The same turns and mirrors carry the whole set onto itself and the rows of a family onto each other. Which other rows belong to the same family as each row named below? List them in the order they appear above.
These 28 rows form 7 families of 4 rows each.
tok: [-37   6 -13  36 -13  13 -30 -47  16 -18]
vig: [-38 -22 -53 -20  33  14 -27 -44 -19   0]
Nibif: [-40 -15 -48 -14  25  29 -15 -44 -16 -11]
roriz: [  7  16  -6 -10 -32 -28 -27 -48  37  -6]
dirul: [-15 -19 -45 -25  35  25 -12 -24  -1   6]
Bal: [  6  11 -24   5 -45 -19 -37 -47  26  -4]
Gefer: [-17 -27 -52 -11  29  23 -13 -46 -10   9]
zefa: [  0  -7 -35 -33  21 -17 -25 -32  15  46]
mon: [-37 -11 -43   0  41  23 -12 -42  -1  10]
vivi: [  6 -10 -34 -42  14 -26 -19 -31  34  19]
bitir: [-44  12 -30  22 -27  11 -38 -44   3 -29]
buki: [-44  -4 -20  36  -9   6 -17 -45   0 -18]
rona: [  2  15 -12  -7 -30 -38 -25 -46  15  22]
tiviz: [ 24  -9 -46 -46   3 -15 -28 -39  23  19]
saned: [-46  -2 -31  23 -15   9 -47 -47  -5 -22]
favu: [-31 -29 -21   7  31  18 -24 -42  -7  22]
Mapaf: [ -5   7 -19 -12 -41 -25 -52 -43  24 -13]
mapu: [ 17   6 -41 -43  -4 -18 -25 -22  25   9]
laku: [-32 -33 -38 -11  40  13  -6 -37  -4   8]
didif: [ -2  14 -26 -24 -38 -18 -42 -37  37 -13]
nug: [  9  -2 -39 -48  22 -17  -8 -44  19  19]
Zadez: [-28  -4  -1  31 -22   0 -23 -56  -9   1]
Gak: [-10  15 -18   3 -39 -33 -31 -41  32  -4]
Zetiz: [ -2  19 -20  10 -41  -9 -28 -33  17 -21]
nabiz: [  5 -14 -39 -59   6 -24 -32 -42  12  10]
Kuv: [  0 -13 -44 -61  14   1 -25 -35  18   8]
bem: [-30  -7 -32  40 -16  22 -28 -53  -7 -14]
nafi: [-33  -7 -30  27  -3  30 -19 -37  -9 -24]

Which other rows belong to the same family as dirul? mapu, Zetiz, nafi
Which other rows belong to the same family as zefa? rona, favu, Zadez
Which other rows belong to the same family as Kuv? Nibif, bitir, didif
Which other rows belong to the same family as buki? vivi, laku, Gak
Which other rows belong to the same family as nug? tok, roriz, mon

The same turns and mirrors carry the whole set onto itself and the rows of a family onto each other. Which other rows belong to the same family as each row named below? List them in the order they appear above.
These 40 rows form 5 families of 8 rows each.
Sog: [ -3   3 -11 -25  17 -27  -4  25  -1  -1  -4  23  10 -16 -25   8 -30   1
  -1   2  27 -38  -1]
zosur: [ 20 -10  -4  -3  -1   6  -4  30   1  -5  -9  -3  24 -30 -14  11 -26  19
   7  17  40 -18  12]
zeru: [  8   3 -50 -43  -1   9  -1   2  15  12   0  -2  -7  11   5 -28  11 -28
 -18 -22   6  -1 -27]
vot: [-16   2  -2  40  16 -33  46 -26 -18  12 -14   0 -16   7 -12  17  -8 -27
   6 -12 -21  -7  -7]
rol: [  5   7   0  16   1  -5  20  13 -18   3 -33  14  38 -31  13  27 -10  16
   7   8  14 -36   7]
Vige: [ 26  30   8  18  -2  -9  41 -30   8   5   9  19 -17 -14 -16  -2   6   3
 -18 -25 -49   1 -13]
sot: [ -5  18  32   3  14 -37  -3  -1  12  -5   9 -17 -15  43 -29 -12  30 -10
  -3  -5 -39   8  23]
Dis: [ -5  -2   3  19  16 -39 -18  -4  20   7 -41 -29   4  42 -26  10  27 -11
  -5 -18  13  18 -10]
vomo: [  3  -3   4   9   6 -34  12  -2  -6  20 -26   7  11 -20 -23  27 -16 -15
   9  12  30 -31 -15]
Kogo: [ -9  10   2   0  -5   2   7  44   3   7 -25  10  15 -41  -1  26  -9 -36
  20   9   7 -17  29]
tulat: [-10   2 -29  -2  20 -21 -13   5  33 -13 -39  -6  11  24 -27  -5  12   7
 -21 -43  26  20 -21]
Deso: [ -2  -3  11 -21  15  26  13  24  -4 -12  19 -26 -12  -2 -17 -28   0   9
  13   1 -51  12  36]
Niped: [-32  -9 -40   8  29 -22  31  -4 -21   3 -13   7 -12   8  -6   1 -23 -37
   4 -22  -1 -16  -4]
Mik: [ 11   6 -15  48   4  14  39  -8  -8 -17  17  -8 -17   9   7  -4 -10  21
 -18 -29 -35  24   8]
lak: [ 27  27   4   9 -10  17  28   1   0  -8 -27  33  34 -43  11   3   9  20
  -7  -8 -17 -23   8]
sazav: [ 29 -15 -26 -25 -17  42 -10  15   4  11   3 -14   1  -4  19 -32   9 -14
 -11   4   7   6  -9]
Lika: [ 17  28  -2 -19   7  -5   8   4  30 -26 -16  47  10 -28 -36 -21  -1   8
 -20 -32 -13  -8   4]
Gane: [  4  18 -30  21  14 -12  30 -15   5 -10   8  24 -22  14  -4 -11  -9   7
 -32 -49 -30   6 -20]
gor: [ 12  26  -5  37   1   9  49 -10 -17  -5 -10  17   9 -15  23  10   5  23
 -10 -19 -45  -9   5]
Medu: [-16 -14  32  42   6 -19  -7  19  -1 -31   3  -5   1  43 -12 -20  11   9
  -9  -4  -2  14  29]
bam: [ -9   4 -24  42  -2  -5  21  27 -14  22  -3 -11 -13   1  29  43 -19 -19
  -1 -14  -2   1  -3]
bote: [ 25   2 -23 -32  -5  -2 -23  -3  21  30 -28 -26   4   9  -6  -7  28 -30
  -6  -3  15   4 -27]
sogef: [-17  13 -15 -51  27  -8  11  19   5  -2  27 -15 -20  12 -24 -21  -5  -5
   6 -10 -37  -9  13]
Pubog: [  1  27  -4  49  -8  10  30  10  16 -11 -22  19  -6 -11   9  11  13 -23
 -14 -43 -41  28  14]
Ferib: [-24   1  20 -30 -24  12  15  20   6   6  25 -20 -26   9  26 -11  13 -23
  -8   9 -31   5  19]
gop: [-27 -25 -20  40  11  -3  32   5 -27  -8 -19 -11   5   4   4   3 -15 -34
  16   1  15  -1  21]
saza: [ -7  11  13 -36   4  20   2  25   4   5   3 -33  13  22   9 -25  43  13
  10   5 -41   4  16]
kem: [ -5  -3 -16 -32 -18  32   6  14  31  16 -27 -38 -11 -14  18   6  15  -2
 -14 -22 -11  33 -20]
guviz: [ 33  16   6   3 -15  31  17   4  23 -30  -9  25  16 -37 -15 -30  10   8
 -14 -14 -17   9  23]
kefon: [ 36  25  11 -17  -7  -3  15  -8  22   8 -22  28  14 -49 -32   1   4  -1
  -6  -3  -4 -17 -11]
gema: [-23   6  31   6   7  -9  -4  21   5 -12  -7 -26  17  51   5 -19  48  18
  -1  -3 -24  11  19]
Nifin: [ 29  36  21  14 -16   5  -2  42  26  -6   5  26   6 -30  -6  22  -4  22
 -17 -14 -17   0  14]
zorif: [  3  -2 -11 -32  -8  23 -11  20   8  17 -21 -34  25  20  26 -19  46   2
   0   3   0   5 -15]
verir: [ 22  22   2 -50   7   2  -4   3  16  21  13 -29 -14   4 -19 -17  24 -13
   4   4 -43  -1   4]
nukos: [ -1 -28 -18  22   8  12 -15  12  15  -9 -55 -26  20  10 -13  -5   9   6
  -5 -24  28  31  -9]
tofaz: [-15   4  -7  44   9  -8  46  -4 -34  -1 -27   8  18  -8  25  21  -4  -3
   8  -3 -14 -24  12]
nel: [-17  -8   2   6   5  -1 -12  17  11   1 -43 -37  31  40  10  -7  47  13
  -2 -13   7  19  -8]
vapod: [-16  -9  23  11 -31  -7 -14  17  37 -11 -36  -6   7  16  11   3  26  -5
 -30 -16  29  24  -7]
suvum: [-44  -2  44   0   5 -19   3  33  20 -16 -14 -29  -8  13 -16  18   7  15
   1  -6 -18  18  28]
Rafer: [-27  11  16   0  20 -44  -5  16  17 -30   7  12  -3  42 -33 -21  10  -2
 -12 -17  -1  -3  20]

Which other rows belong to the same family as Pubog? Kogo, bam, Ferib, kem, Nifin, vapod, suvum
Which other rows belong to the same family as sot? vot, Vige, Dis, vomo, bote, kefon, verir
Which other rows belong to the same family as gop? zosur, Deso, Mik, sazav, Medu, guviz, nukos

The same turns and mirrors carry the whole set onto itself and the rows of a family onto each other. Which other rows belong to the same family as each row named below? List them in the order they appear above.
These 40 rows form 5 families of 8 rows each.
vone: [  5  16  26  12  -5 -21 -23  56  48]
Lezul: [-12  14   1  71  -9 -22 -15  76 -33]
piran: [-17   5  37  65 -14 -14 -18  75 -46]
Fas: [  9 -14  31  14 -21 -22  -7  49 -34]
Saz: [-23  35  30  64   3 -16 -34  81  33]
Kaz: [ -4   4  14  30  23  -4  13  53 -19]
Mebab: [ 4  8  6 27 21  0  5 53 -9]
rodez: [  4  24  41  14  -5 -14 -20  64  47]
fut: [-10 -28  56  42  16 -34 -18  56  11]
fipu: [-33   7  25  74 -24 -12 -20  78 -28]
Pubi: [  3 -26  58  46  10 -34 -30  49   3]
seliz: [  4   7   8  24  30  -8  -3  68 -16]
bevoz: [  5 -13  31   3 -38 -18 -23  51 -13]
rara: [-17  30  32  75  19 -16 -18  82  17]
Niv: [-27  -3  24  74 -20 -20 -26  69 -34]
Vunok: [-18  14  55  53 -51 -27 -38  66  16]
suno: [-17  -4  20  66 -13 -18 -20  69 -42]
mar: [ -1  -8  19   4 -42 -20 -20  58 -18]
Duti: [ 4  7 20 43 32 -4  3 43 11]
redod: [ 23  10  36   5   4 -21 -18  59  32]
vup: [ -5 -12  27   4 -33  -4 -31  51 -18]
sen: [ -6  14  42  38 -48 -21 -54  72  21]
fasaz: [  1  46  -3  43 -22  -5  -7  72  11]
Piv: [ -4   2  20  39  28 -12  15  65 -19]
Lig: [-17  10  56  52 -42 -34 -47  81  12]
buk: [ 14  45   4  17 -19   5 -27  68  -1]
zekov: [-15  46   5  29 -29  -3 -12  83   1]
Fufot: [-13 -30  59  32  10 -33 -27  58   4]
sev: [ -2   8  60   3  -9 -14 -27  56  34]
dete: [-18  13  42  34 -49 -30 -43  87  -8]
virut: [  1  51   2  47 -29  -3 -12  72  -1]
Mubu: [-10  32  35  73  13 -33 -11  83  19]
Rar: [-10 -30  63  37   2 -27 -34  62  -6]
Nen: [ -7  26  53  73  14 -19 -19  72  29]
rud: [ -9  16  48  44 -40 -32 -53  79  20]
mem: [ 13  24  36   4   2 -18 -14  62  36]
beze: [ -3  48   8  36 -36   0 -22  77  -7]
Radu: [ -2  -7  10   5 -32 -14 -22  66 -24]
mome: [-13  26  42  72  24 -16 -20  75  23]
fola: [-29 -23  56  58   1 -39 -17  60   3]

Which other rows belong to the same family as Radu? fipu, redod, sen, fasaz, Piv, Rar, Nen
Which other rows belong to the same family as mar? Kaz, Niv, Fufot, virut, rud, mem, mome
Which other rows belong to the same family as Lezul? Fas, Saz, Duti, buk, sev, dete, fola
Which other rows belong to the same family as fut? Mebab, rodez, bevoz, rara, suno, Lig, beze

The same turns and mirrors carry the whole set onto itself and the rows of a family onto each other. Which other rows belong to the same family as each row named below? List them in the order they appear above.
These 40 rows form 5 families of 8 rows each.
Mugu: [ 17   4  26  12 -23   3 -20 -11  28  -8  -8   1]
Kuzir: [ -6 -10 -26 -25   5  14  20  34 -13 -68 -10  20]
Rimu: [-15  10  15  -5 -43 -16   2  -5  -8 -12  -4  -2]
fup: [-18   5 -22 -43   0 -11  23  -1  31 -33   9 -17]
fegu: [  7 -11 -25  -8  -1   1 -12  11  49 -25  14 -23]
Rek: [ 28  -6 -33 -13 -12  20   3  60  28 -60 -18  -5]
Verib: [ 39 -17  19   3 -12  31  30  28   7 -59 -21  18]
funuv: [-26   8 -31 -31  -5 -18  -3   8  29 -19  -1  -7]
Tana: [ 19  -6   7  -3  -8  22   2 -10 -15 -54 -55  27]
mer: [ 12  11  11  -4 -39 -36  29 -14   6 -11 -16  -5]
ret: [ -1   9 -12  -4   3  -5  -6  35  56 -30  15 -15]
Keb: [  5 -10 -31 -26 -30  24  19  22   4 -77 -38  19]
Ditav: [ -2   7 -39 -27  18  16  21  20   8 -74 -18  11]
nuto: [ 24 -16 -12 -20  18  12  11  42  30 -63  13  -8]
mak: [ 15  18  17  -2 -20  19  37 -14 -16 -57 -30  15]
kofe: [ 53   2  14   3  -8  18   9  22 -12 -32 -49   6]
gevas: [  9   1 -19 -18  16  -7  37  24  14 -79  -6  27]
runom: [ 58   3   0  -8 -31  -9  15  26  -6 -37 -46  17]
riv: [  7  17  -1 -20 -11  -5  -1  21  74 -35  -1 -12]
Lema: [ 29 -29 -31 -16  17  32  10  30  24 -51 -19  10]
ror: [-14  18  13 -33 -31 -22 -22 -13  20 -27 -14   9]
Vuz: [ 28 -13 -29  -5   3  29  29  46  32 -54 -24   2]
rel: [  6 -16 -46 -21  10  20   6  13   8 -71 -26  -3]
mas: [ 25  15   7 -23 -37   3   2 -16 -19 -48 -47   4]
Peva: [ -4  19  17   7 -25  -8 -20 -31   7 -30 -20  -5]
Teza: [ -9  -1 -20 -31   1 -46  12  21  18 -29   7  -1]
zaba: [-16  10 -33 -35 -14  -5  -4   9  37 -72   3  -7]
pon: [ 28  21  36  -5 -27 -14 -29  18  13 -17 -17   0]
Nusi: [ 21  20  37   0  -9 -13 -14   1  31  -4 -17   1]
tel: [ -1  26   7  -1 -38 -12   4 -24   2 -12 -22  -8]
Vugu: [ 50  -3  19   9   0  28  -2   1  -8 -46 -33  13]
bopub: [ 56   4  17 -19 -14  22  17  18  14 -43 -54  12]
gegop: [ 34   1 -36  -5 -19   3  33  40  40 -68 -23  11]
ropa: [ 34  25  25 -19 -14 -38  -5   0  25 -17 -22  13]
luto: [ 12  15   2   6 -21  23  20   3 -21 -57 -43  27]
roke: [ 21   6   4  18 -31  -5  36  13 -16 -60 -27  28]
Sus: [  6 -15  14 -25  -7 -14  -1  17  44  -7  12 -14]
Rupa: [ 40  -1  36   7 -33  -1   5   4   2 -17 -12 -14]
Nodov: [  7  19 -12  -7 -10 -29  -8  34  53 -48  10   9]
puvuv: [-26  -6 -32 -15 -12  -6 -11  -4  46 -32  -1 -11]

Which other rows belong to the same family as Verib? Keb, nuto, ror, mas, zaba, Sus, Rupa
Which other rows belong to the same family as Ditav? funuv, ret, kofe, Vuz, Nusi, tel, luto
Which other rows belong to the same family as runom? mer, gevas, Teza, gegop, ropa, roke, Nodov

